Here are some points, each followed by its number:
[ 0.9 -0.3 -1.4 -1.8 -1.3  0.3  0.8  0.6  0.7  0.3  0.7 -0.4 -1.4] 0
[ 0.4  1.4  0.1 -0.9 -0.6 -0.1 -0.1 -0.6  0.4  0.8  0.4 -0.1 -0.7] 1
[ 0.9  0.3 -0.8 -1.   0.7  0.7  0.8  0.1  0.1  0.4 -0.7 -2.  -0.6] 2
[-1.3 -0.9 -1.3 -0.6  0.4  0.2  0.3 -0.2  0.   0.7  0.8  0.3 -0.9] 3
[-0.4 -0.2 -0.9 -0.9 -1.6 -1.  -0.2 -0.3  0.2  0.7  0.9 -0.1 -1.2] 4
[ 0.1  1.  -0.2 -1.  -1.  -0.4  0.6 -0.4 -0.6 -0.1 -0.3  0.3 -0.2] 5
[-1.2 -1.4 -1.1 -0.2 -0.3  0.6  0.7 -0.1  0.5  1.2  0.3 -0.1 -1.4] 6
[-1.1 -1.5 -1.5 -1.4 -0.4  0.4 -0.4 -0.8  0.   1.4  0.3 -1.5 -2. ] 7
[ 0.7  0.2 -0.9 -0.2 -0.1 -0.8  0.2  0.2  0.6 -0.3  1.1  0.  -0.8] 8
[-1.9  0.6 -0.2  0.3 -1.1 -2.2 -0.3  0.3  1.3 -0.1 -0.9  0.7  1. ] 9
[-1.1 -0.1  0.2  0.1 -0.3 -0.4  1.   0.9 -0.2  0.3 -0.4 -1.  -1.8] 10
[-0.1 -0.1 -0.3 -1.6 -1.   0.3  0.5  0.3 -0.6 -0.2  0.2  0.5  0.4] 11
[-0.9 -0.5  1.1 -0.1 -1.3 -0.5 -0.9 -0.4  0.1  0.4  0.9 -0.2 -0.9] 12
[ 1.8 -1.3  2.   1.2  1.2  1.2 -0.5  0.9  0.3 -2.1 -1.  -0.3  0.6] 13
[ 1.2  0.4 -0.8 -0.2  0.4  0.   0.6  0.1 -0.5 -0.1 -0.4 -0.4  0.1] 14
[-0.1  0.6  0.7 -0.2 -0.9  1.2  1.6  1.5  0.3  0.4  0.6  0.8  0.6] 15
[ 0.4 -0.4 -1.  -0.1  0.5  0.1  0.1 -0.1  0.   0.2  0.3  0.5  0.6] 16
[-0.5  0.  -0.7 -0.2  0.8  0.3 -0.1 -0.2 -0.4 -0.2  0.1 -0.1 -0.9] 17
[-0.2  2.1  0.8  1.3 -0.5 -2.  -0.7 -1.1  1.1  1.9  1.6  0.8  1.1] 18
Which two points above are nearest to each new point by angle? Their numbers follow each, nearest first.
[ 0.8  2.1  0.5 -0.2 -1.  -1.7  0.1 -0.6  0.2  1.5  1.3  0.3  1.8] -> 18 1
[ 1.2 -2.2  2.7  2.5  1.1 -0.8 -2.5  0.9  0.3 -2.  -1.4 -1.  -0.2] -> 13 12
[-1.   0.7 -0.3  1.2  0.  -1.3  0.6 -0.6 -0.5  0.2  1.1  0.3 -0.1] -> 18 9
[ 0.3  0.2 -0.6 -0.9  0.2  0.3  0.4  1.1  0.8  1.2  0.4  0.2  0.5] -> 15 0
[-1.4  0.3  1.1 -0.7 -0.9  0.3  0.2  0.2  0.3  0.7  0.   1.1  0.5] -> 15 9
[-0.5  0.   0.5  1.7  0.   1.5  0.8 -0.2 -2.4  1.1  0.7 -1.7  0.4] -> 10 2
[-1.7  0.2 -1.1  0.6  0.2 -1.4 -1.9 -2.7 -0.4 -0.4 -0.9 -0.2  0.1] -> 9 17
[ 0.3  0.3  0.3  0.7  0.2  0.9  0.1  1.  -0.5 -0.5  0.2 -0.6  0. ] -> 13 15
[ 0.   0.7 -0.6  0.4  0.  -0.8 -0.3 -0.1  0.4 -0.3 -1.4 -0.7 -1.5] -> 10 2
[ 1.6 -0.4  2.7  1.3  2.2  1.5 -0.7  1.  -0.5 -2.1 -0.8 -0.4 -0.5] -> 13 14
[ 0.2  0.2 -1.   0.8  1.8  0.2 -0.1  0.5 -0.4 -0.2  0.1  0.1 -0.6] -> 17 16
[-0.8  0.6 -0.1 -0.5  0.4  0.4  0.5  0.5  0.7  0.  -0.4  0.5 -0.3] -> 15 10
[ 0.8 -1.5  3.   3.1  2.7  0.4 -2.1  0.9 -0.3 -3.5 -0.7  1.1  0.4] -> 13 17
